Rows are one point carried round by a steady rotation, each followed by how many ticks it has turned.
The counts run from 0 to 238.
[ -4  -9  -2  19 -10   8  10  -3 -16  -3 -15 -13  10  -7  24 -14   9  11
 -26   2   2   3   4   1  -1  -1   2 -16   7  -1 -14   1   9   5  -2  -1
  10  -6  10  -1  -3  -2 -10   1 -13  -8  13   2  14   7   1  -4  16  -6
  10   4  -7   4   7   5   3]  139
[ -8 -19   8   1   1  11   3   3  -9  12 -15 -18   2   7  19  -2   2   5
 -22   0   1  11   9   1   9  -2  -8 -13   8   1 -13   4  11   8  -9 -13
   7  -4  14 -11  -6   9  -7   6 -10 -18  -5   2   6  16   8  -4  12  -3
  11  -6  -3   0   7   2   7]  17
[ -3 -10  -1   8   1   6  13   3 -28  -1 -12 -18   1  -5  14  -6   0   9
 -13   7 -15   7  16  -5   8  -3 -12 -11   0   0  -6  -2   8   6 -12  -9
   6   7  14  -4  -9   2 -12 -11  -3 -10   1   1   3  15  11   3  13   8
  12   2  16  -6  -9   7   0]  76
[ -5 -18   6   0  -3  17   3   2 -17   7 -10 -23  -3  10  20   0  -4   2
 -15   4  -4  14  11  -3   4  -4  -3 -12   6   0   0   0   7   4  -6  -5
  13   4   8  -4  -7   7 -15  -5  -5 -21  -8   5   7  18   4   5  19   2
   5  -7   4  -4   5   1  -2]  9
[  4  -3   3  13   4   9  17   9 -14  -1 -12 -11   2   1   9   7  13   6
 -21   1  -6  13   9  -3  -2  14   7 -26  -8   8 -16  -9  -2   8  -8 -14
  10 -12  14  -5  -2  -8  -7   2  -4  -8  11  12   6   3  -5   2  12   5
  10   4   1   7   4   6   3]  44
[  3 -12   2  13  -9   2  28   3 -12  -1 -12 -10   6 -13  10  -7  13   9
 -15   0   0   9   7   1  -1   7   0 -15  -2   9 -22  -5 -10   4 -14  -9
  17  -8   3  -1  -5  -8  -8   1  -8   0  13   3   5   1   2  -6   7   8
  17   6   4  -1   0  12  11]  53
[  1 -17   9   9  -8  12  18  -4 -11   4 -13 -13  -3  -1   6   9  13   7
   3   4  -6  17  14   8   9   6   3  -9  -2  12 -12  -4 -15   1 -11  -5
  20   6   2  -7 -18 -10  -9 -10   5 -11   1   9  -2  -2   0   2  10  13
   9   0   7  -6  -3   9  -1]  186
[ -5  -5  13   2  -2  18   4   9 -11   5  -8 -22   2  -1  20  13   7  -6
 -12  -1   2  18  13   7   3   7  -3 -19   0  -3 -12  -7  -5   5 -12  -7
  18 -13   8  -1 -12   3  -4   9  -5 -15   5   8  10  -1  -5   4  16  11
  13  -6 -13   5  12  -3  -2]  33
[ -2 -14   7   5  -4  10  13  12  -4   8  -8 -20   1   5  16  10  15  -2
 -11   2  -2  18  11   2   3   6  -3 -19   7   5 -15  -9  -8   1  -9 -14
  14 -15   6  -3  -5   0  -6  10  -4 -18   4   9   3  -1  -5   6  12  11
   8  -4  -6   9  14   6   4]  35
[  0  -8  -5  19 -10   8  23  -8 -23  -4 -11 -14   4 -11  18  -7   5   5
  -5   1  -3  15   5  -2  -2   5 -10 -14  -6   4 -11  -6 -13   5  -5  -1
  19   0   1   4  -2 -10  -9 -13   0  -3  12   8   9  -2  -9   0  14   7
  13   7   5  -1  -5   7  -3]  62
[ -9 -10   0  12  -7   8  -2  -1 -10   3 -18 -16   2   7  22  -2   7   7
 -25  -2   6   8   9   3   8  -2  -2 -14  12   4 -16   4  12   4  -3  -3
   4  -5   6  -8  -2   2 -14   3 -14 -18   7  -4   9   6  -1  -6  17  -1
  12   0  -2  10  13  -1   5]  230
[-11 -16  14   1  -3   9   2  -4  -6  16 -15 -14   7   0  22  -1   3   0
 -14  -5  10  11   6   9  10   5 -10 -11   5   2 -22   4   2  10  -9  -7
   9  -9  10 -11 -10   7  -2   7  -8 -18  -1   3  11   6  -6  -6  12  -3
  15  -3 -14  -1   8  -4   4]  24
[  1 -13  13  14   1  19   7  -5 -15  -1 -13 -12   3   0  13   6   6   4
   1   6   0  15  10   8   4   6   7 -11  -6  -3  -8  -4  -1  10  -7   3
  20   6  14  -6 -24  -4  -8 -12   6 -15  -1  14  10   2  -1   8  14   9
   0   1  -4  -3  -5   2  -9]  190
[  2  -9   7  15 -14  15  10   5 -13  -4 -10 -17  10  -3  24  -8   9   6
 -20   5   1   6   5   2  -7  -3   5 -15   7  -7  -4  -5   9   4  -5  -2
  18  -7   7   5 -10   1  -7   3  -9 -14   8   8  11   7   1   4  20   2
   4   2 -13   6   9   6  -1]  132
[  4 -20   1   9  -3  11  18  -2 -15   2 -15 -12   2   4   7  -3   2  12
 -17   2  -6  14   3  -3  -3   9  10 -14  -6  10 -10   6  -4   6  -9  -8
  16   7   9  -8  -5  -2 -11 -12   1  -9  -2  12   6  19   1  -3  13  -6
   2   1   6 -10  -7   9   5]  202
[  2  -7   1  14 -14  20   9   1 -13  -6 -13 -19   4  -2  22   0   3   6
 -21   0   2  13   5   1  -6   4  13 -18   0   3  -5   0   0   2  -5   4
  24  -2  -2   4  -6  -4 -11  -3  -5 -10  12   9  11   3 -10   0  20   0
   5   4 -10   5   8   1  -2]  130
[ -9  -6  -6   8  -7   2  13  -7 -24   3 -13 -21   0  -5  23  -3  -1   0
  -8  -3  -1  15   6  -4   5   4 -22 -12   0   7 -15  -3 -15   1  -5  -7
  11  -7  -1  -1   5  -5  -8  -5  -6  -9   9  -3   9  -2 -13  -1  15   4
  19   2   7   3   0   3   0]  153
[ -8 -12   3   1  -3   6   8   6 -11  10 -13 -20  -1   4  16   1   6   3
 -26  -4  -1  11  10  -1   9   4  -8 -19   6  10 -17   1   2   3 -13 -16
   5 -12   5  -7   0   3  -9   8 -13  -8   8  -3   1   7   2  -5  10   3
  15  -4   5   3   9   2  11]  235
[-11   0   9  10  11   8   3   2 -24   1 -13 -16   0   1  16   9   3   3
  -8   4  -4   8  16  -1  11   2 -15 -20  -6  -1 -12  -8   8  11 -10  -8
   2  -3  22  -6 -12   0 -10  -5  -3 -13   9   5   7   3   5   3  13  12
  14   0   6   3  -3  -1  -4]  166
[  3 -20  15  -1   1  15  14   3  -7  10 -12 -13   9   0  12   6   5   4
 -13  -2   2  17   5   5  -4  12   6 -16  -7   6 -18   1  -6  10 -12 -11
  17  -5  11  -8 -17   3  -3   1  -1  -8  -5  15   9  15  -3   2  11  -2
   6   0 -10  -9  -1   4   4]  117
[ -6  -8  -3  20  -3   7   9 -10 -26  -2 -15  -9   5  -5  21 -10   4   8
  -9   7  -2   3  10  -2   6  -4 -10 -12   3  -6  -8  -1  12   8  -2   3
   9   7  17  -4  -9  -6 -13 -15  -3 -13   5   2  11   6   2   1  18   5
   8   6   6   3  -7   6  -8]  73
[  0 -10  -1  13  -1   7  20   1 -30  -1  -9 -16   3  -6  22  -5  -1   6
  -5   7 -11  12   8  -7  -2   0 -13 -15  -5  -2  -5 -10  -4   4  -4  -6
  13   0   9   2  -2  -6  -9 -12   1 -12   3   8   9   9  -4   9  17  11
   8   2   8  -2  -8  10  -7]  68
[ -5 -11  10  11   4  18  -3  -3  -9   3 -19 -11  -4  12   9  13   8   9
 -16  -1   4  15  10   9  12  10  13 -16  -2  11 -13   7   5   9  -6   0
  12   4  11 -15 -13  -2 -16  -8   1 -15   1   9   5   4  -3  -5  16   0
   2  -1   3   3   1  -5   0]  105
[  0 -10  -6  14 -14  11  14   3 -16  -8 -14 -18   2  -5  19  -8   4  10
 -28   1   0   9   5  -3  -2   3  10 -20   4   9  -8   0   2   2  -5  -3
  15  -4  -2   1   1  -5 -13  -1 -11  -5  15   1   8   8   0  -3  16  -2
   9   4   2   2   7   3   4]  137
[  0 -11  12  19  -3  14   9 -10 -13   0 -16  -8   3   0  11   7  12   7
   4   5   4  14   9  12   5   7   7 -10  -3   2 -15  -2  -4   9  -3   4
  18   9  12  -6 -21  -9  -9 -14   9 -14   0  12   8  -2  -5   2  13   7
   0   3  -4   2  -7   5  -7]  189
[  3 -12   0  16 -12  16  13  -1 -12  -4 -13 -17   3   2  21   3   5   3
 -18   1   2  16   3   0  -6   7  10 -20   1   5  -7   0  -7   3   0   0
  24  -2  -2   1   0  -6  -9  -5  -3 -10   9  15  11   3 -12  -1  21  -1
   3   2  -6   5   7   2   0]  129
[  2 -10   7   8  -8   8  19   2 -22  -3  -8 -14   9 -18  19  -7   4   6
  -5   3  -3   8  11   6  -2   0  -8 -12  -6  -6 -12  -8  -6   7 -15  -2
  18  -7   9   8 -18  -2  -2  -1  -4   1  10   5  12   2   4   1  12  10
  16   6  -6  -7  -4  10  -1]  58
[ -4 -22   2   4 -13  11  14  -3 -10  11 -11 -24   2   7  25  -6   2   0
 -14   0  -3  17   5  -3  -1  -2 -10  -9  10   2  -6   1  -5  -1  -3  -9
  17  -1   2  -4   3  -2  -8  -4  -6 -20  -7   4   6  13  -5   5  17   0
   7  -3  -2  -2   6   8   2]  218
[ -2  -9  -6  17 -11  10  19  -2 -26  -7 -11 -19  -2  -6  17  -5   4   9
 -11   7 -11  12  13  -6   4  -4  -3 -13   1   4  -3  -4  -3   0  -7   0
  14   8   3   3  -4  -9 -16 -13  -3  -7  10   1   4   2   3   4  15  12
   8   3  16   0  -4   6  -1]  70
[ -8  -6   6  -1   8  10   0   7 -18   8 -11 -17   1   4  22   4  -2   0
 -23  -4   2  10   7  -2   5   6  -6 -19  -3   2 -15   1   7  11 -12 -12
   2 -11  13  -6  -3   9  -9   6 -12 -12   5   1  10  13   0  -3  13   0
  15  -1  -3  -2   8  -4   6]  233
[ -7  -3   3   8   4   5  10   1 -26   5  -9 -19  -2  -2  22   5   3  -4
  -7   5  -7  12  12  -3   7   3 -24 -15  -2  -4 -10 -12  -3   6  -5 -12
   8  -8  12  -1   0  -1  -8  -4  -3 -17   1   3   9   1  -4   8  15  12
  17   0   6   6  -1   2  -5]  159
